128 stands for zero in the data rows.
Here are some points, one per row:
vec![169, 127, 120, 112, 156, 151, 160, 102, 117, 121, 165, 116, 102, 141,
     150, 95, 121, 81, 82, 160, 87, 144, 128, 101, 214, 120, 177, 69,
     186, 119, 144, 96]
vec![100, 124, 141, 116, 110, 95, 81, 104, 151, 110, 218, 73, 173, 65,
     186, 189, 85, 92, 130, 110, 132, 134, 125, 167, 173, 128, 142, 158,
     183, 194, 74, 127]
vec![204, 129, 77, 122, 114, 146, 156, 71, 145, 116, 120, 103, 86, 102,
     97, 110, 119, 145, 152, 126, 181, 71, 129, 67, 159, 134, 86, 156,
     170, 141, 137, 176]
vec![100, 111, 139, 107, 175, 119, 150, 143, 180, 87, 94, 138, 99, 145,
     135, 130, 150, 85, 54, 88, 122, 109, 216, 116, 126, 74, 72, 167,
     146, 116, 138, 114]
vec![166, 128, 143, 154, 108, 110, 163, 133, 189, 119, 111, 117, 86, 110,
     104, 147, 168, 117, 144, 60, 151, 125, 101, 62, 148, 103, 178, 128,
     127, 105, 114, 130]
vec![137, 153, 134, 127, 86, 116, 134, 149, 71, 115, 85, 102, 124, 128,
     134, 145, 127, 115, 175, 166, 109, 153, 181, 55, 131, 115, 122, 144,
     134, 113, 133, 86]
vec![115, 102, 133, 133, 118, 79, 166, 140, 69, 80, 115, 136, 172, 119,
     103, 151, 151, 140, 119, 170, 163, 156, 117, 126, 149, 128, 65, 89,
     87, 89, 96, 116]
vec![100, 125, 91, 180, 126, 90, 168, 157, 108, 82, 194, 66, 150, 139,
     135, 113, 118, 136, 149, 92, 100, 187, 139, 146, 139, 112, 81, 96,
     98, 159, 151, 94]
vec![96, 129, 131, 105, 162, 173, 135, 173, 168, 123, 150, 151, 74, 105,
     121, 81, 147, 123, 97, 176, 117, 185, 168, 84, 146, 124, 218, 76,
     117, 104, 81, 150]
vec![123, 126, 121, 107, 172, 127, 82, 136, 122, 96, 99, 160, 87, 142,
     152, 168, 66, 135, 69, 102, 131, 114, 92, 126, 152, 135, 125, 154,
     162, 126, 169, 177]
vec![72, 112, 139, 163, 121, 147, 173, 128, 110, 116, 170, 135, 145, 91,
     155, 144, 168, 177, 148, 122, 102, 64, 130, 155, 154, 119, 153, 142,
     131, 71, 138, 100]
vec![134, 124, 82, 111, 167, 165, 164, 169, 141, 122, 108, 83, 109, 147,
     135, 102, 179, 92, 75, 78, 187, 178, 166, 119, 133, 78, 93, 126,
     152, 92, 167, 176]
vec![126, 255, 143, 102, 106, 118, 131, 62, 95, 136, 132, 111, 131, 130,
     167, 86, 122, 122, 131, 86, 127, 80, 133, 125, 94, 104, 174, 89,
     67, 110, 144, 119]
vec![87, 124, 115, 96, 85, 119, 173, 124, 77, 132, 89, 100, 109, 117,
     104, 127, 88, 80, 123, 96, 95, 136, 125, 124, 78, 189, 79, 133,
     98, 101, 157, 143]
vec![125, 178, 123, 102, 99, 138, 137, 117, 63, 132, 150, 144, 121, 136,
     133, 67, 138, 164, 99, 106, 114, 83, 148, 120, 239, 90, 62, 151,
     80, 170, 88, 91]
vec![127, 255, 138, 110, 113, 115, 85, 106, 137, 112, 111, 173, 143, 139,
     148, 137, 82, 129, 89, 125, 108, 92, 95, 122, 134, 96, 220, 79,
     121, 103, 175, 160]
vec![161, 68, 135, 173, 67, 131, 39, 99, 114, 105, 114, 71, 147, 100,
     147, 157, 168, 139, 106, 121, 113, 83, 123, 162, 152, 170, 114, 83,
     115, 149, 141, 92]
vec![200, 146, 84, 153, 158, 165, 137, 102, 172, 95, 114, 143, 125, 130,
     130, 139, 78, 97, 128, 75, 125, 168, 130, 187, 96, 153, 71, 73,
     98, 152, 123, 123]
vec![137, 117, 141, 93, 72, 106, 101, 166, 69, 136, 96, 95, 133, 134,
     129, 138, 80, 105, 104, 76, 112, 149, 162, 123, 104, 170, 102, 151,
     136, 86, 139, 152]
vec![80, 129, 98, 102, 194, 135, 103, 119, 122, 148, 105, 62, 114, 159,
     130, 132, 146, 156, 156, 140, 134, 159, 102, 158, 110, 132, 129, 156,
     90, 81, 126, 99]
vec![72, 114, 170, 117, 167, 138, 150, 132, 166, 108, 92, 125, 96, 148,
     155, 149, 97, 147, 54, 88, 127, 168, 127, 119, 117, 134, 115, 173,
     157, 160, 145, 191]
vec![129, 121, 168, 109, 137, 95, 117, 58, 125, 110, 111, 178, 111, 152,
     89, 97, 134, 129, 132, 148, 99, 171, 151, 180, 89, 128, 182, 97,
     189, 91, 154, 152]
vec![85, 127, 166, 157, 82, 113, 80, 90, 142, 161, 117, 74, 167, 105,
     150, 157, 68, 107, 156, 195, 112, 89, 109, 148, 84, 147, 113, 114,
     182, 173, 94, 189]
vec![111, 94, 218, 108, 137, 145, 145, 126, 157, 145, 130, 164, 98, 162,
     127, 84, 121, 135, 140, 138, 99, 116, 84, 118, 82, 117, 88, 95,
     154, 89, 86, 167]
vec![131, 106, 78, 128, 116, 85, 78, 137, 176, 206, 227, 152, 157, 89,
     208, 108, 136, 98, 145, 223, 115, 123, 158, 160, 58, 133, 143, 152,
     142, 167, 77, 130]
vec![143, 143, 153, 179, 106, 146, 99, 115, 74, 122, 146, 178, 163, 73,
     105, 115, 174, 119, 93, 118, 161, 169, 154, 168, 153, 182, 152, 166,
     103, 127, 140, 107]
vec![122, 71, 211, 106, 179, 111, 157, 148, 169, 168, 111, 164, 126, 158,
     126, 107, 61, 125, 165, 103, 146, 123, 139, 165, 169, 151, 155, 78,
     119, 122, 100, 129]
vec![133, 142, 118, 139, 129, 183, 150, 116, 80, 152, 131, 161, 92, 105,
     176, 146, 167, 135, 141, 124, 155, 191, 149, 80, 87, 99, 199, 96,
     117, 120, 163, 194]
vec![87, 125, 91, 140, 116, 180, 139, 174, 83, 89, 134, 100, 104, 143,
     96, 62, 159, 97, 91, 93, 201, 67, 121, 145, 80, 77, 149, 139,
     141, 126, 165, 178]
vec![76, 144, 152, 150, 124, 161, 135, 84, 167, 119, 103, 102, 177, 129,
     129, 147, 118, 91, 170, 140, 112, 151, 121, 118, 88, 163, 90, 102,
     198, 126, 77, 122]
vec![136, 128, 81, 97, 162, 144, 170, 133, 80, 89, 79, 118, 173, 154,
     134, 137, 174, 160, 154, 156, 112, 127, 107, 188, 97, 183, 157, 131,
     141, 107, 94, 111]
vec![140, 100, 113, 102, 98, 103, 172, 152, 134, 230, 223, 195, 184, 135,
     90, 144, 84, 101, 130, 160, 126, 169, 120, 137, 154, 133, 131, 126,
     135, 113, 120, 113]
vec![136, 182, 173, 150, 92, 117, 126, 175, 136, 135, 79, 125, 115, 132,
     112, 150, 142, 172, 158, 127, 92, 118, 198, 135, 73, 110, 94, 126,
     144, 131, 129, 94]
vec![100, 118, 117, 167, 139, 107, 122, 142, 157, 155, 70, 130, 118, 146,
     116, 161, 141, 119, 138, 147, 112, 133, 85, 119, 141, 155, 76, 155,
     135, 189, 127, 83]
vec![130, 127, 185, 156, 182, 123, 127, 130, 127, 100, 181, 133, 157, 112,
     147, 117, 169, 201, 170, 100, 100, 74, 129, 126, 159, 127, 126, 177,
     115, 114, 151, 103]
vec![142, 115, 130, 103, 146, 153, 160, 130, 86, 80, 112, 113, 162, 142,
     91, 155, 149, 151, 137, 173, 108, 111, 143, 152, 76, 121, 164, 154,
     79, 137, 77, 110]
vec![138, 96, 125, 122, 76, 109, 101, 155, 155, 209, 246, 175, 170, 121,
     116, 170, 109, 91, 137, 208, 120, 122, 151, 153, 122, 86, 111, 137,
     93, 187, 139, 140]
vec![180, 127, 130, 190, 139, 122, 94, 108, 89, 105, 131, 84, 156, 94,
     111, 156, 174, 128, 96, 166, 145, 109, 149, 163, 148, 181, 143, 126,
     106, 84, 136, 106]
vec![170, 107, 81, 105, 139, 84, 74, 128, 73, 107, 116, 132, 70, 141,
     144, 156, 82, 129, 86, 93, 99, 127, 126, 109, 76, 171, 113, 147,
     156, 92, 159, 155]
vec![169, 128, 101, 130, 160, 161, 121, 91, 178, 103, 93, 144, 134, 110,
     95, 137, 90, 79, 169, 83, 113, 124, 140, 147, 150, 121, 90, 131,
     94, 118, 148, 143]
vec![164, 166, 131, 157, 62, 106, 156, 114, 106, 124, 104, 168, 110, 110,
     137, 141, 119, 128, 138, 130, 150, 160, 105, 129, 92, 129, 138, 135,
     97, 118, 89, 73]
vec![156, 90, 129, 107, 89, 116, 109, 167, 165, 104, 140, 201, 102, 162,
     130, 74, 151, 157, 151, 171, 127, 182, 101, 115, 255, 114, 149, 170,
     109, 179, 204, 115]
vec![129, 132, 124, 157, 161, 97, 113, 171, 120, 92, 127, 71, 160, 107,
     89, 104, 157, 118, 149, 78, 93, 103, 95, 145, 148, 117, 104, 123,
     83, 156, 159, 87]
vec![72, 167, 123, 126, 106, 105, 123, 124, 116, 147, 73, 184, 121, 133,
     91, 161, 134, 166, 144, 159, 108, 151, 134, 105, 157, 135, 68, 111,
     146, 171, 116, 85]
vec![86, 125, 93, 134, 171, 168, 113, 151, 80, 103, 146, 134, 102, 155,
     101, 149, 163, 98, 140, 95, 166, 141, 84, 106, 113, 85, 141, 110,
     153, 115, 123, 162]
Along one direction, these points spread out more than along any other. Take the direction at right angles to it along which they spread out most. Then take the direction at right angles to both along which they spread out most. Go by this last direction. How many in every 100 of the points above lie lower along it than each point below? Round to a whole number. More than half of the points above lie lower than the first one.
vec![91, 141, 156, 167, 145, 152, 130, 122, 137, 137, 162, 126, 146, 82,
     118, 166, 173, 140, 108, 153, 137, 140, 89, 159, 147, 166, 160, 131,
     106, 104, 141, 97] 78
vec![117, 135, 65, 113, 138, 130, 144, 139, 145, 140, 134, 101, 123, 116,
     130, 130, 79, 134, 148, 87, 130, 60, 136, 144, 156, 192, 83, 121,
     87, 90, 167, 150] 40
vec![180, 64, 180, 111, 135, 118, 132, 106, 160, 128, 93, 91, 151, 114,
     144, 169, 155, 130, 120, 164, 97, 80, 130, 140, 124, 154, 134, 113,
     106, 162, 156, 101] 40
vec![162, 123, 132, 179, 107, 131, 95, 136, 159, 106, 102, 87, 117, 129,
     132, 139, 89, 92, 146, 99, 147, 175, 152, 172, 154, 128, 178, 159,
     105, 82, 70, 120] 38
vec![85, 90, 152, 111, 167, 151, 116, 162, 59, 126, 132, 182, 98, 109,
     106, 86, 134, 99, 158, 112, 135, 150, 96, 121, 83, 102, 139, 78,
     156, 104, 73, 150] 29
vec![134, 72, 101, 140, 165, 111, 125, 147, 145, 188, 166, 156, 198, 142,
     93, 112, 63, 126, 120, 123, 125, 156, 105, 98, 112, 68, 131, 140,
     98, 139, 128, 103] 69
vec![142, 183, 200, 103, 164, 117, 162, 138, 147, 177, 155, 163, 137, 157,
     125, 106, 102, 95, 103, 85, 126, 71, 111, 127, 115, 156, 156, 71,
     181, 129, 167, 94] 31
vec![73, 94, 71, 96, 116, 129, 89, 139, 159, 134, 122, 87, 199, 147,
     132, 113, 108, 135, 142, 61, 110, 159, 110, 116, 92, 95, 147, 127,
     107, 95, 154, 122] 29
vec![77, 87, 91, 117, 65, 117, 105, 66, 138, 134, 90, 131, 87, 188,
     114, 115, 167, 126, 116, 77, 212, 69, 207, 119, 129, 138, 185, 101,
     122, 175, 85, 126] 42
vec![210, 130, 109, 93, 128, 163, 165, 65, 177, 123, 122, 80, 85, 104,
     130, 82, 163, 133, 151, 173, 204, 125, 97, 86, 118, 100, 84, 130,
     139, 138, 147, 160] 64
vec![153, 78, 121, 169, 92, 114, 181, 132, 123, 148, 71, 143, 133, 141,
     135, 171, 135, 119, 128, 157, 102, 91, 89, 153, 109, 161, 142, 158,
     130, 191, 150, 95] 33
vec![145, 123, 118, 104, 81, 144, 92, 158, 140, 121, 122, 180, 83, 168,
     130, 110, 160, 203, 150, 127, 172, 84, 139, 87, 111, 98, 165, 124,
     135, 182, 191, 66] 93
